In the rows, 128 means zero.
Where one turn sends some rows of the set: a few examples, then the rows asked:
Piro: [155 125 109 116 119 110 105 128 128 111  87 146 131 148 123 139 173 118
 130 134 152 102 128 160 104 133  92 139 112 118 107]
numor: [141 149  97 138 140 122  96 130 128 121 104 156 130 124 122 130 139 127
 128 133 155 115 104 131  96 129  91 128 141 115 131]
Tozis: [161 155 117 119 144 112 123  94 121 102 107 128 139 146 150 134 139 135
 132 117 161 132 109 173 130 135 107 152 136 129 106]
matuz: [147 151 100 116 144  87 118 119  88 103 121 142 124 134 133 136 150 125
 146 128 160 125 107 156 136 138 112 158 133 114 128]
Gapo: [156 158 121 117 146 115 121 102 126 108 109 128 141 131 141 150 139 136
 144 121 166 129 109 175 130 132 104 147 129 130 108]
bilus: [143 137 115 109 135 126 121 117 130 113 107 124 118 159 134 138 138 113
 121 118 138 116 157 148 119 121 121 144 122 140 126]
zibu: [149 135 112 119 119 115  99 129 132 115  87 136 133 151 129 146 172 108
 129 126 148 103 132 161 108 138  94 145 110 122 105]
binam: [153 137  94 105 145 118 111 118 124 102 107 151 103 132 144 125 143  95
 134 124 134 123 143 143 116 123  90 130 111 134 128]
kazit: [148 152  96 126 116 120 107 114 140 115 110 160 133 143 119 144 121 120
 112 106 155 112  98 159  91 121 110 130 140 130 120]
suge: [148 139  92 110 146 120 113 112 121  90 103 147 110 142 140 129 156 104
 140 123 131 132 146 149 109 120  91 129 112 129 131]
tebib: [151 135  93 112 153 123 110 113 120 102 109 149 108 143 144 128 153 104
 138 123 133 130 147 144 105 117 100 133 107 127 133]
Migi: [143 131 112 116 126 111  95 126 116 109  92 141 130 141 127 137 178 111
 124 127 143 101 137 155 101 134  95 142 112 113 110]
beto: [145 142  89 139 136 131 106 124 140 124 108 153 124 128 128 131 137 126
 133 125 157 119 108 128  98 128 101 131 147 108 119]
tife: [147 142 108 115 143  90 117 110  95 111 122 143 118 137 132 121 140 123
 144 126 158 128  98 150 132 137 112 161 133 117 117]
pok: [145 150 105 105 148  96 122 127  99 102 123 148 119 132 136 128 144 125
 149 123 163 133 107 149 126 135 116 161 138 119 122]
Logod: [145 155 106 121 140  85 119 118  91 105 117 147 112 135 130 134 146 125
 139 129 154 118 100 151 133 131 115 162 135 122 122]
Panok: [150 151  95 116 141  90 114 121  93 106 116 141 119 127 128 129 146 125
 139 123 158 122 110 145 132 136 116 160 132 117 122]
mili: [182 142  91 123 128 100 111 107 128 110 104 141 113 139 128 133 163 134
 103 148 156 127 103 141 104 115 107 137 127 121 122]
rola: [149 130 107 128 132  88 121 115 103 100 131 134 140 139 135 150 147 112
 132 135 159 124 128 175  97 116 104 133 148 138 106]
tinu: [147 148  89 143 133 124  91 136 132 123 113 156 122 133 130 130 138 126
 125 128 152 126 105 135 102 123 100 122 147 119 128]
Tov: [153 160  97 133 125 123 107 105 139 115 112 156 129 140 116 139 120 125
 114 111 157 104 103 159  90 126 118 140 130 130 118]
Netel: [146 142 114 100 143 128 120 119 130 110 113 119 119 155 131 129 132 110
 121 120 137 109 154 151 111 127 105 136 118 135 128]
lifu: [152 131  99 115 152 120 111 103 117  94 110 155 109 140 141 127 153 104
 140 125 133 132 139 149 109 120  93 127 110 129 131]
fezim: [147 134 120 104 140 130 117 108 132 120 106 128 122 154 136 139 142 113
 116 114 137 114 155 149 114 117 118 134 116 137 122]
torit: [148 157  98 119 137 120 117 120 146 111 111 126 118 139 151 138 145 102
 144 144 138 104 126 158 104 115 140 142 113 133 122]
rel: [147 130 115 111 141 133 118 110 129 121 117 121 122 156 131 140 137 102
 121 116 139 116 153 153 114 125 108 137 122 140 121]
rigiz: [145 161  99 119 139  89 122 126 127 119 103 136 107 162 158 133 143 106
 115 123 177 114 115 172 119 111 103 153 127 129 110]
Nekud: [160 153  94 125 125 128 115 115 137 113 108 158 133 135 116 143 123 123
 113 108 152 107 105 151  85 129 109 134 140 119 109]
fezef: [160 152  89 118 125 118 114 118 146 115 111 124 109 142 139 138 144 102
 144 151 144 108 119 154 100 115 141 144 126 132 121]
Vuni: [146 147  90 143 136 128  95 134 137 126 110 154 115 130 126 141 141 125
 130 130 154 125 112 131  98 126  99 130 155 125 123]
rame: [155 155  92 128 116 120 113 108 140 113 106 162 131 143 121 151 128 113
 111 108 154 105 103 154  94 126 106 129 137 131 117]
Kigob: [170 135 107 130 128 112 121 132 140 118 111 167 125 145 124 143 144 124
 154 135 160 133 124 159  88 106 117 149 136 125 131]
Sol: [149 152  87 118 127 113 111 125 141 110 113 126 115 134 138 134 155  97
 146 150 131 106 124 151 106 118 139 137 125 124 122]
Lop: [151 156 123 126 148 104 115  99 124 111 106 127 136 136 141 145 140 133
 139 122 161 131 105 179 124 130 105 151 132 138 108]
tif: [149 162  92 119 145  92 116 127 131 121 114 137  97 151 156 127 149 110
 118 135 177 116 116 165 125 114  99 150 128 123 113]
Dofog: [169 135 111 132 129 108 128 134 138 130 106 162 123 147 124 151 141 132
 146 130 163 126 122 161  90 109 117 151 128 131 126]
Toza: [138 133 105 125 138  91 113 117 105 100 125 131 127 145 138 140 158 115
 130 144 154 129 127 167  97 110 105 129 151 127 107]
kad: [153 156 119 118 147 101 118 101 125 106 110 124 136 132 146 146 138 131
 138 121 165 126 109 176 130 138 111 152 130 129 111]
kufuf: [158 134 110 129 132 102 131 136 138 124 107 156 118 145 127 145 143 127
 155 135 174 128 123 170  90 110 116 150 132 126 129]
gol: [146 137  95 112 145 114 114 108 125  94 112 140 116 142 138 117 146 104
 141 123 137 122 151 147 111 124  89 131 110 126 129]
Derit: [145 129 108 125 131  99 120 115 105 100 121 124 128 143 137 147 157 110
 138 146 155 119 127 175  93 117 108 126 149 128 106]
nupug: [139 150  91 137 137 127  90 132 136 125 115 148 120 136 132 131 140 129
 134 130 155 123 109 134 103 130  97 127 152 121 130]
Tuma: [176 140  95 116 116 113 112 111 134 115 104 135 117 148 132 133 160 137
  95 131 154 124 100 140 104 125 108 139 126 127 115]
ruz: [153 154  96 125 119 118 105 114 135 104 104 160 134 145 121 145 119 116
 110 104 153 104 106 156  92 126 105 132 136 132 118]
sapur: [144 152  97 119 140  92 116 132 133 114  99 136  96 156 152 124 148 103
 120 129 178 107 116 167 118 114 111 152 123 124 108]
bepo: [179 144  95 119 124  98 115 108 125 107 105 131 116 145 129 130 160 131
  97 146 165 122 107 147 102 121 110 132 125 127 110]
Fopok: [158 155 127 114 154 107 120 102 116 115 110 131 132 137 143 137 130 129
 139 128 159 131 101 177 125 136 105 148 133 130 110]
notuz: [145 139 121 104 141 130 120 113 126 126 108 124 112 154 132 140 137 115
 115 112 141 120 150 149 116 118 119 142 122 140 125]

fezef -> sapur
bilus -> Logod
Panok -> ruz
Where do these go?
torit -> tif
tebib -> kad
rigiz -> mili
beto -> Netel
binam -> Tozis

Where one turn sends some rows of the set: a few examples, then the rows asked:
Kepa: [144 112 124 135 137 144 141 137 121 150 153 129 126 116 144 124 125 120
 112 151 148 158 142 117  98 120 125 115 116 115 136 138 153 119 136 120
 134 137 158 132 149 129]
mebi: [140 113 143 137 132 157 143 141 122 150 145 133 131 109 148 116 141 114
 107 144 152 148 137 107  98 125 125 115 122 116 135 140 140 141 127 118
 139 127 157 133 149 131]
Ganu: [136 119 128 130 126 126 127 125 132 104 115 121 121 119 132 105 115 126
 124 138 132 107 135 111 126 151 126 125 121 136 114 115 119 126 128 134
 117 104 117 138 112 115]
Tova: [141 136 121 128 126 125 137 159 136 101 132 124 121 122 137 122 124 106
 141 123 126 139 151 125 142 148 119 127 104 111 132 135 114 137 121 119
  94 116 126 138 126 114]
dega: [146 116 132 135 120 127 129 131 140 102 128 124 122 113 124 113 116 106
 146 125 133 127 141 110 139 144 125 120 105 115 124 129 123 138 116 130
  96 105 129 137 113 119]
situ: [136 139 126 135 128 129 123 153 132  91 136 127 107 110 136 126 128 112
 130 116 126 145 142 120 138 148 119 124 113 121 134 140 112 132 131 117
 100 116 123 143 128 126]
fos: [142 129 127 128 133 133 132 156 121 101 148 123 108 133 136 128 109 114
 133 113 124 148 145 117 138 149 127 133 112 123 123 131 112 134 136 120
 107 107 121 136 119 118]
Sava: [140 115 139 138 147 165 128 152 120 147 153 136 126 126 131 114 142 110
 110 151 163 145 143 119  95 127 127 102 125 133 131 139 136 137 129 113
 130 116 148 132 143 123]
mugu: [141 110 117 129 147 154 130 145 115 151 160 132 120 126 134 119 119 106
 116 151 156 152 140 130 101 113 125  96 118 128 130 129 140 116 134 114
 132 130 143 126 143 132]
Mebek: [126 135 115 124 135 127 124 159 126 108 140 118 121 129 139 131 105 128
 125 127 122 136 154 126 129 151 123 135 122 135 111 122 112 113 129 133
 107 111 115 140 123 121]
kalek: [133 142 118 125 131 124 129 160 132 108 128 112 134 109 145 128 121 110
 133 136 126 125 153 128 130 148 108 133 114 125 119 121 119 116 124 129
 100 118 116 144 127 113]
Puza: [120 115 140 133 141 160 123 147 135 146 143 155 132 122 136 103 127 116
 103 144 160 138 153 125 104 136 129 104 119 143 136 133 134 138 116 129
 144 120 155 133 141 125]
budur: [120 121 124 137 130 168 130 145 136 147 137 136 133 113 134 118 139 108
 124 140 167 139 135 122  95 114 134 118 126 107 130 131 136 148 127 127
 141 112 146 114 144 117]
Guz: [121 112 118 125 139 149 125 140 129 149 150 152 124 121 139 109 104 110
 108 142 152 145 149 136 109 122 126  98 111 138 136 123 139 117 121 130
 146 132 151 126 143 135]
nolun: [143 113 140 128 129 139 130 136 128  97 142 121 115 123 130 116 113 112
 133 120 137 135 138 101 135 149 128 122 119 126 112 126 111 143 128 132
 113  97 116 135 110 125]
vakor: [129 138 112 122 132 123 131 146 126 104 123 118 121 119 146 116 115 128
 119 138 121 117 146 127 126 146 121 135 120 137 116 109 122 116 134 125
 113 118 112 137 125 115]
Kuvon: [109 116 117 135 133 156 123 144 145 150 129 143 134 118 131 116 123 121
 121 144 168 136 141 131  95 127 128 119 119 111 136 132 136 133 128 144
 150 119 152 119 139 112]
nanu: [138 132 114 127 134 129 143 158 123  98 132 122 106 130 143 115 123 123
 127 127 121 135 143 127 138 142 125 134 110 119 127 123 116 133 139 108
 106 120 116 132 123 114]
Subob: [120 131 104 129 129 149 126 135 135 146 140 141 130 120 140 126 112 110
 126 137 159 145 142 135  93 118 131 119 118 115 138 129 147 123 133 132
 147 120 152 112 149 114]
vobo: [145 114 130 136 129 132 141 136 131  93 127 128 108 127 130 108 124 122
 135 127 134 123 133 108 136 143 132 124 112 120 125 126 116 144 128 115
 108 105 120 130 112 116]
Fip: [127 120 115 122 130 136 132 122 127 160 143 153 137 122 148 116 120 118
 108 146 161 149 142 136 106 121 117 120 114 119 135 133 149 121 122 129
 144 126 133 113 142 121]
Telu: [123 113 132 133 134 145 131 128 136 156 138 159 141 118 143 111 131 125
 108 147 171 142 143 128 107 130 118 124 116 122 138 139 147 134 116 132
 147 117 137 118 136 117]
fulev: [129 113 116 129 131 137 140 133 131 152 140 142 132 118 149 121 115 126
 109 147 149 147 145 123 101 122 126 108 116 121 137 136 137 113 117 133
 145 137 161 128 152 136]
kef: [122 104 137 133 134 150 141 141 139 146 136 143 138 108 147 111 130 127
 105 150 157 141 146 114 104 129 122 111 117 120 136 138 134 133 116 137
 151 133 158 131 144 133]
Gel: [139 125 128 129 120 125 120 133 133 116 120 111 134 102 131 118 113 106
 135 135 130 113 138 113 126 147 114 123 117 127 113 117 121 118 119 139
 101 106 118 144 116 119]
Voma: [128 142 118 131 132 123 114 153 132 100 131 114 118 105 137 130 124 121
 124 132 125 136 147 125 125 150 111 126 121 131 123 132 117 109 136 128
 101 119 117 149 127 125]
Dideb: [132 127 124 132 122 124 111 129 135 101 123 117 120 100 130 123 118 117
 126 131 133 123 136 113 124 146 115 113 125 131 117 128 112 112 125 137
 105 110 116 145 120 134]
nunu: [134 115 135 137 134 152 135 135 125 161 143 149 136 123 140 116 146 120
 110 146 169 146 136 124 104 124 121 125 120 112 135 144 143 141 121 116
 135 113 133 117 139 118]
vekeb: [136 117 134 137 124 128 118 133 141  90 129 127 109 104 125 115 121 113
 134 121 135 136 136 108 139 147 119 112 113 120 127 135 114 134 127 131
 106 111 123 142 115 132]
mas: [128 121 129 121 127 131 120 139 131 109 130 117 127 121 132 119 110 122
 122 131 134 121 144 109 126 152 123 122 128 135 101 119 104 123 121 145
 114 101 111 141 114 127]
rorop: [127 122 115 130 133 158 127 142 131 148 148 127 123 118 134 118 128 102
 125 142 160 154 138 129  95 116 128 119 117 102 133 129 150 139 149 128
 139 123 146 115 142 111]
sifat: [137 117 119 130 136 144 135 132 122 159 153 142 132 123 143 122 135 117
 113 150 163 157 139 132 105 114 119 123 116 109 131 137 154 127 132 116
 131 126 128 113 140 120]

Voma -> Dideb
nunu -> sifat
Where do these go?
Ganu -> vobo
Mebek -> mas
Puza -> Sava
budur -> rorop
kef -> mebi
Tova -> kalek

